Each row has a name. Each question is about the rows just above it.

rut: -38, -6, -38, 61, 61
Godir: 54, -8, -1, -9, -92
vabak: -30, -13, 24, 4, -18
kitul: 17, 1, -4, -3, 16
lesor: 60, -18, -4, 19, -64
pevur: 24, -9, -13, -15, 1
bodum: -66, -10, 13, 17, 53
Gonim: -12, 0, 5, 4, -7
Famol: -39, -7, -7, -93, -39
Giga: 58, -5, 11, -10, 31
lovig: 17, -6, 9, 94, -2
poka: 12, 0, -6, 16, 16
Count of 0 in poka: : 1
Count of -39 in Famol: : 2
Times 61 occurs in rut: : 2

Mubok: -17, -30, 20, 6, -26, -36, -3
nud: 14, 6, 20, 6, -33, 6, 14
ralo: -27, 5, -22, -27, 31, 55, -22
Falo: 85, 85, -20, -20, 13, 85, -20
dapad: 5, 22, -12, -19, -51, -5, -5
lanop: -6, 8, -5, -55, -9, -5, 9
pesev: -4, 9, -32, -4, -1, -32, -4
Count of -20 in Falo: : 3
Times 85 occurs in Falo: : 3
Count of 9 in pesev: : 1
Count of -27 in ralo: : 2
How many times does nud hold -33? : 1
Count of -32 in pesev: : 2
Times -21 occurs in Falo: : 0

nogef: -37, -15, -46, -64, 52, -31, -40, 14
selis: -43, 4, -55, -57, 31, -38, -14, 11
bapo: 58, -17, -45, -88, 34, -29, 0, 27
fesez: -46, -17, -64, -50, 48, -45, -8, 30
Mipu: -42, -11, -45, -88, 43, -29, 4, 30
Seve: -46, -18, -64, -50, 48, -45, -9, 29
Kopeb: -38, -18, -47, -63, 49, -31, -41, 16
Lutun: -30, 1, -45, -67, 51, -58, 1, 5
nutim: -30, 1, -47, -67, 57, -58, -30, -5
mizal: -47, 2, -50, -65, -47, -50, -50, -49
tak: -44, 4, -57, -52, 29, -35, -20, 11
Count of 57 in nutim: : 1
Count of -42 in Mipu: : 1
How many times does mizal hold -50? : 3
How many times does bapo hold 58? : 1

Mevup: -57, -57, 13, -57, 4, -4
rired: -20, -46, -4, -30, -28, -57
Ranat: 9, 9, 21, 21, 21, 21
pebup: -10, -10, -10, 16, -5, -10
rusav: 12, -32, 13, -57, 13, 82
sor: 5, -8, 4, 22, 25, 9
zanu: 12, 13, 13, 13, 72, 13
Times 21 occurs in Ranat: : 4
How many times does Mevup hold -57? : 3
Count of 13 in zanu: : 4
Times 13 occurs in rusav: : 2
How many times does pebup hold -10? : 4
How many times does pebup hold 15? : 0

bugad: -42, -27, -44, 36, -4, -34, -44, -44, -44, 17, 35, -44, -44, 11, 18, 40, 64, 36, 68, 36, 36
Gezar: 41, 55, 45, 33, 21, 28, 56, 72, 79, 55, 28, 3, 3, 11, 27, 30, 31, -26, -47, -35, -10
sef: -70, -60, -38, -13, -13, -25, -40, -44, -27, 4, 28, 34, 18, -6, -21, -19, 3, 16, 6, -15, -49
Gudo: -15, -2, 31, -48, -48, 40, 13, -13, -56, 11, 20, 11, -11, -48, -47, -59, -38, -26, -20, -6, -56
takab: 13, -46, -11, -36, -46, -34, -8, 64, 30, 17, -2, -5, 11, 44, 66, 79, 64, 37, 15, -5, 43
zur: 32, 47, 65, 63, 37, 3, 55, -13, -3, 17, 13, -5, -26, -39, -31, 0, 24, 37, 33, 10, -3
Vogon: 32, 22, 10, 25, 54, 77, 77, 51, 22, 4, 6, 25, 32, 28, -2, -29, -48, -36, -11, 4, 13
Kani: -15, 6, 24, 18, -4, -43, -62, -55, -43, -21, -24, -36, -62, -73, -60, -29, 3, 16, 6, -9, -18
vofog: -24, -11, 24, 48, 54, 31, 13, 8, 30, 49, 65, 50, 25, -6, -21, -19, 3, 6, -3, -28, -43
vuvid: 51, 31, 10, -5, 4, 22, 34, 30, 6, -28, -46, -51, -33, -23, -21, -39, -58, -78, -64, -35, -10
Times 56 occurs in Gezar: : 1
Count of 37 in takab: : 1
Count of -5 in takab: : 2
Count of 32 in Vogon: : 2
Count of -49 in Gudo: : 0
How many times does bugad hold -44? : 6
How many times does Kani hold -4? : 1

vegep: -32, -23, -2, -51, -5
Tono: 5, -53, 21, -12, 45
Duz: 11, 1, 1, 11, 1
sazi: 16, 35, 35, 32, 35
Dagiv: 10, -8, 16, 25, 77
moluv: 42, 13, -43, 47, -5
duka: 13, -9, -46, -8, -13
vuti: -21, 0, 59, -48, -19
ninam: 18, 25, 22, -21, -91
Times 35 occurs in sazi: : 3
Times -2 occurs in vegep: : 1
Count of 1 in Duz: : 3
Count of -53 in Tono: : 1

manil: 10, 10, 10, 9
saz: -18, -6, -19, 9
Kiniv: -18, -64, -6, -29
Tavit: -75, -69, -35, -61
sot: -18, 95, 19, 40
How many times does saz hold -18? : 1
Times 10 occurs in manil: : 3
Count of 11 in manil: : 0
How many times does manil hold 9? : 1

zudi: 0, 17, -15, -12, -31, -26, -16, 3
Vuz: -54, 3, 27, -4, -26, 39, -7, -34
gali: -16, 5, -15, -16, -12, 9, -5, 21
sapa: 8, -24, 14, 7, 11, 28, -4, -13
lobak: -9, 2, -74, -10, 9, -11, -3, -24
fam: 5, -37, 35, -68, -15, 14, -2, -26
rotop: -11, 27, -26, -18, -53, -26, 1, 30
zol: 21, 20, 1, -5, 17, -55, 1, -23
How many times does rotop hold -53? : 1
How many times does gali hold -12? : 1

Zagis: -38, -14, 9, -15
nisa: -59, 33, 12, 38
rukul: 10, -18, -22, 10
tebi: 11, -7, 11, 11
kan: -3, 39, 28, -58
Vut: -18, -31, -10, -65
vos: -37, -10, 47, -72
zafu: -37, -10, 28, -7
How many times does rukul hold 9? : 0
How many times does Zagis hold -14? : 1
Count of 11 in tebi: : 3
Times 10 occurs in rukul: : 2

